One turn moves every row onto another: examples first, then more rows asked
Q886: [ 23 -13  -8 -11  17   6 -29 -21 -25   6   9 -14  -1  -7   4   1  -1 -20
  18  16   1  -3 -11  32   7   2   7  13 -10  24  10 -28  -2  20 -18  11
  39   7 -13 -49   4 -12  -3   2 -12  22  -3   4  -3 -13   1  14  17   4
  38  15]
Q586: [  4 -14 -10   6  23  14 -24 -25 -18  12 -16 -21   3  -7  12  -5  -6 -10
  22  -1  -1  20 -14  40 -17  -7  24   3  -8  24  16 -11   1  -3   4  21
  34  -8 -27 -48   8 -13 -24   6   1   4  -3   3  -3   4  15  31  12  18
  25  17]
Q30: [ 25 -13  -9  -3  15   3 -20 -23 -24  -4  13 -13   2 -10   1  -4  -3 -19
  13  14   3  -6 -14  25  -1   7   4  16  -6  21   9 -27   2  22 -20  12
  38  16  -4 -47  -7 -10 -11  11 -15  22  -3   9  -9 -13  -7   6  26   3
  35  20]
Q569: [  2 -25 -34  -4  34  -2 -24 -35 -17   6   0 -27  21  -5  25  -4  -8 -11
   4   0  -6  25 -12  13 -28   7  -1   9   7  30  22 -17  12   7  -8  25
  35 -19 -13 -29  -2  11 -33   8  11  13   4   9  -6  -5   0  22 -18   1
  31  -5]
Q853: [ 23  -1 -10 -16 -16 -13   5  10  -2  19  15  -6  -5   8  26  -1  12   9
   8  10 -13  28 -26  -8  -7  18  -5 -21   2  19 -17 -28  28  -9 -23 -26
   7 -27 -33  -7  28   8  19  30   5  -8 -13 -26  -3 -19  32   2  24  -4
 -17 -18]
Q269: [  1 -22 -36  -2  37 -11  -6  -6 -20 -16  23 -12  23 -13  16 -12  -4 -21
   4  19  -6  21  -9  35   3  16  -4  19  -3  26  21 -26  -3  -2  -6  21
  38  -2 -14 -33 -10   0 -25  25  11   5   9   3   3  -5  -7   6  19  -9
  32   1]
Q339: [ 13  -8 -14   9  10  16 -20 -19 -19   3 -16 -17  -1  -4   7 -10  -7  -6
  16  -2  -4  12 -14  42 -19 -10  29   8  -3  17  18 -11   4  -1   6  17
  37 -11 -19 -43   0  -9 -30   5  -3   7   1  -3  -8   3   7  29  18  18
  27  22]
Q642: [ -3 -22 -29  -4  41  -4 -15  -8 -24 -13  19 -11  24  -7  18  -2   5 -26
   8  27  -8  24  -4  39   9   9  -3  12  -4  25  22 -28  -4  -1  -5  21
  40  -1 -11 -40  -8  -1 -14  20  11  18   6   6   6 -13  -4   8  14  -1
  35   2]
Q650: [ -1  -7 -10  -4 -20  -2   3   1  19  -3 -17   1  -2   4  19  15  18   4
   6  21 -30   8  14   3  11  -5   4  -4   2   2  -8 -37  17 -29  13 -24
  19 -34  -5 -11  -5  36  13   2  11  -1  -3 -26  -4 -35   5   7  15  -2
 -23 -17]
Q991: [-13 -25  12  20 -34  -8   2 -24  15 -11   0  10  12   0  13  14  16  -9
   7   6  -4   5 -16 -21  -8 -10  14  -8  -7  35 -35 -31  13  -1  -8 -10
   6 -32  -8  -3  -1  33   0   3  15  29 -21 -28  -2 -21  -1  -7  10  -5
 -17   3]
Q348: [ 22  -6 -14  -8  21   0 -26 -22 -21  11  10 -23  -7  -5  11  -3  -5 -18
  19  16   3  -6 -16  26   0   3  -1  14  -4  22   6 -33   4  17 -17  12
  42   8  -6 -54  -6 -18 -10   8 -17  25  -4   4  -5 -10 -10  11  25   8
  29  17]
Q29: [  9  -5 -20  10  14  14 -26 -17 -18  12 -18 -22   7   4  10  -7 -10  -9
  12  -3   0  10 -11  30 -19 -13  26   6  -5  24  20 -11   6  -4   9  17
  31  -9 -16 -48   5  -5 -27   2  -9   3  -1   6  -3  -2  13  36  21  18
  27  17]
Q594: [  2  -1 -21  -3 -23  -4   0 -16  23   6 -14   9   0  -2   2  10  22   1
  -8  25 -25  19  11  -9  15 -12 -11  -4  -6   7  -7 -29  29 -27   7  -9
  21 -30 -16 -12  -3  24   7   2  15   9   6 -38  -2 -25   7   7  14  -1
 -19 -16]
Q456: [-19 -23  -5  22 -13 -21   7 -12   4  -2   9 -12  20   7  36   3  14  -2
  19  18   2  -4 -42 -13   3  16  16   0  -6  24 -21 -26  31   2 -19 -19
   6 -22 -38  -4  18  15   2  35  19  10 -19 -20  -4  -8  45  -9  31   0
 -28   4]
Q369: [ -7 -21   3  26 -29 -18  13 -22  -7 -15 -13   4  10  12   8  15  14 -23
  12  -2 -12   0 -19 -27  -9   2  18  -6 -16  30 -14 -39   3   6  -7 -12
  13 -36  -5   5   7  28  -7   4  18  29 -23 -27  -3 -25   2 -15  15  -8
 -15   8]
Q953: [ -9 -18 -18  35 -10 -27  17 -11   0   9  13 -12   5   3  21   6   6 -13
  25   9  -6  16 -47  -8  -3  23  11  -6 -16  34 -15 -35  22   6 -12 -13
  22 -26 -36   2  17   0  -1  38  14   4 -15 -23   1 -20  43 -18  36  14
 -19  16]
Q939: [  5 -15 -32  -4  30   1 -28 -22 -20   7   2 -22  27  -3  26  -2 -10  -8
  -5   1  -4  27 -13  10 -32   8   0   6   2  30  27 -16  20   1  -4  24
  26 -21  -9 -25   4   4 -34   9   2   7   1  16  -6  -8   5  22 -13   4
  40  -3]
Q40: [  1  -7 -10   4 -21 -19   6 -11  18   5 -21   5  -1   5   7  15  26   2
   6  17 -27  22  14  -2   4  -2   7   0 -12  -5   3 -31  17 -20   1 -15
  14 -31   0 -10 -10  23  11   4  16  13  12 -38 -14 -31   3  -2  12   3
 -24 -12]
Q568: [  9 -11 -22   7  19  12 -23 -24 -20  11 -15 -25  -2   5  17  -7 -15 -15
  22  -4   0  15 -19  35 -22 -16  23   4  -2  26  14 -14   4  -3  -1  21
  37 -15 -19 -47   2  -6 -28   5   0   8  -4  -2  -5   5   4  34  13  19
  21  17]
Q507: [ 25   3 -27 -23  -7 -10   9  -5  11  22  12  -2  -8   0  14   6   8   3
   9  16 -17  33 -21 -16   3  11 -14 -16  -9  27 -13 -27  34 -12 -32 -13
  18 -17 -31  -5  20  -4  13  30   1 -10   8 -33   1 -26  37  -6  22   0
 -16  -8]
Q564: [ 28  -4 -28  -9 -16 -28   3   1   7  32  15  -5 -12   3   4  10  11   9
  10  10 -20  34 -21  -9  -5  26  -5 -13  -4  12  -8 -27  27  -2 -17 -20
  19 -29 -27  -2  11  -6  24  23   4 -12   5 -27  -6 -33  27  -2  18   7
 -14 -17]
Q746: [ -2 -17 -37  -2  37 -11 -11   0 -23  -8  24 -16  31  -6  24  -5  -2 -24
   6  28  -4  15 -10  26   4  12  -3  17  -4  27  27 -31  -1  -4  -7  20
  26  -4  -5 -33  -4  -3 -23  17   4  15   7   2   1  -6  -5   7  22  -9
  40  -2]
Q515: [-20 -20 -10  18 -18 -19   6  -8  13  -7  16  -9   5   5  24  -3  13  -5
  26   8  -7  10 -49  -2   0   8  19  -2 -12  41 -35 -39  23   5 -14 -19
   6 -24 -35   2  17  10   1  35  13   4 -17 -28   9 -10  32  -6  38   7
 -19  16]
Q669: [ 22  -4 -14 -22  -7 -10  -6   7  19  27  18  -8 -10   1  27   7   3  15
  17  14 -11  19 -14 -14  -9  20 -10 -11  -4  13 -17 -38  33  -8 -23 -28
  19 -30 -31 -11  14   1  17  21   1 -18   0 -20  -9 -32  31   0  16  -4
 -16  -9]
Q132: [  2   5  -7  -6 -16  -5   4  -7  19   5 -15   0   5   8  14  10  28  18
   3  28 -11   7   8  -7  13  -1  -2   1   0  -7 -10 -24  31 -22  -4 -24
  14 -26 -10 -16   2  28  10  14  15  11   0 -28  -5 -27  22  -2  15   0
 -29 -13]
Q956: [ 17 -11 -14  -1  13  -1 -25 -15 -24   8  11 -16   6  -5   7  -4  -5 -22
  13  15   5 -10  -9  21   6   5   5  15  -7  22  16 -31   1  17 -17  14
  31  14  -7 -54  -2 -10 -10   1 -23  22  -5   8  -4 -12  -6  16  32   5
  36  14]
Q264: [  3 -19 -40  -7  41 -13 -13 -11 -21  -8  20 -20  18 -12  22  -7   1 -23
  11  28  -9  18  -9  35   6  10  -6  14   3  27  17 -30  -5  -5   0  19
  39  -2  -9 -36 -11  -2 -17  19   4  15   5   1   8  -4 -17   5  17 -10
  34  -3]
Q915: [-16 -22  -2  23  -3 -14  18   6   5   8  16 -14  12   5  42   4   2  -8
  32  12   1  13 -50  -9  -7  11  13 -13  -1  36 -20 -33  18  -1 -20 -18
  19 -24 -34  -5  15   2  -3  33  12   2  -9 -17  -4 -15  41  -7  40   1
 -26   6]
Q615: [-15 -29  10  25 -26  -7  11 -14  -2 -11  -8  -5  18   9  22  19  13 -18
  13   5 -10 -12 -24 -22  -3  -3  14  -7   8  29 -20 -37   9  10  -8 -18
  16 -25  -6   1  -2  37  -4   0  11  33 -24 -10  -4 -28   7   0  13  -9
 -20 -10]
Q145: [  0 -22  14  16 -31 -12   8  -9  -5 -12  -7   6  16  10  17   9  18  -9
  -2   4  -2  -1 -12 -22   0  -2  10 -12  -2  27 -25 -31   4  -8   0 -15
   8 -29 -16  -5  11  40   3   7  18  24 -29 -21   0 -19   0  -4  21 -18
 -20 -13]
Q731: [-13 -23  -9  20 -13 -18  14 -18   1   1  10 -12   8   2  27   1  14 -15
  25  11 -14  11 -56 -10  -1   5  10  -7 -10  42 -19 -34  26   7 -22 -11
   6 -11 -35   6  25  -4   1  35  10  13  -8 -26  -2  -5  42  -6  40   1
 -17  12]
Q336: [ -3  -3 -14  -8 -22  -4  11  -2  29   6  -4   7   5  -1   9   4  24  14
   3  20 -19  29   3  -2  11  -8   3  -1   0  10 -15 -25  19 -22  -2 -20
  17 -37  -8  -8  -7  28   6   3  12  10  13 -43   1 -26  11   1   9   5
 -23 -21]
Q381: [-17 -27   2  23 -38 -11   4 -31  -1 -14 -13   5  10   4   8  19  15 -22
   5  10 -15  -6 -21 -20  -4 -14  14  -9  -4  32 -19 -30  13   0   1  -4
   6 -23 -17   6   4  24  -2   0  17  32 -23 -25  -5 -14  -2   0  14 -11
 -16  -8]
Q514: [  5 -18 -27  -5  25   5 -22 -30 -19   4   2 -17  18 -14  16  -4 -12  -8
  -3  -4  -8  27 -11  16 -31  16  -1  10   2  23  23 -13  17   7 -12  23
  32 -18 -15 -25   2   2 -35  11   7   6  -2  11  -8  -5   0  22 -20   4
  34  -5]
Q21: [ -5 -22 -26  -7  32   2 -26 -27 -24   4   0 -17  24  -8  14   0  -4 -12
   2   0  -1  31 -10  14 -28   9   0   4   2  28  17 -17  10  10 -10  24
  34 -15 -19 -24   3  -1 -32   9  13  13  -2  16  -1 -10   3  23 -21  -4
  37  -7]
Q373: [ 14  -4 -22 -19 -14 -17   9  -1  17  19  20  -6 -10  -8  15   1  10  11
  12  11 -19  32 -25  -6   4  22  -6 -12   0  25 -26 -32  31   1 -31 -25
   8 -18 -26  -4  17   8  17  27  -5  -6  -5 -28   8 -29  31  -3  15  14
 -16 -15]

Q853 goes to Q132
Q568 goes to Q348
Q369 goes to Q953
Now these:
Q30 goes to Q269
Q515 goes to Q373
Q731 goes to Q507
Q650 goes to Q615
Q21 goes to Q586
Q939 goes to Q29

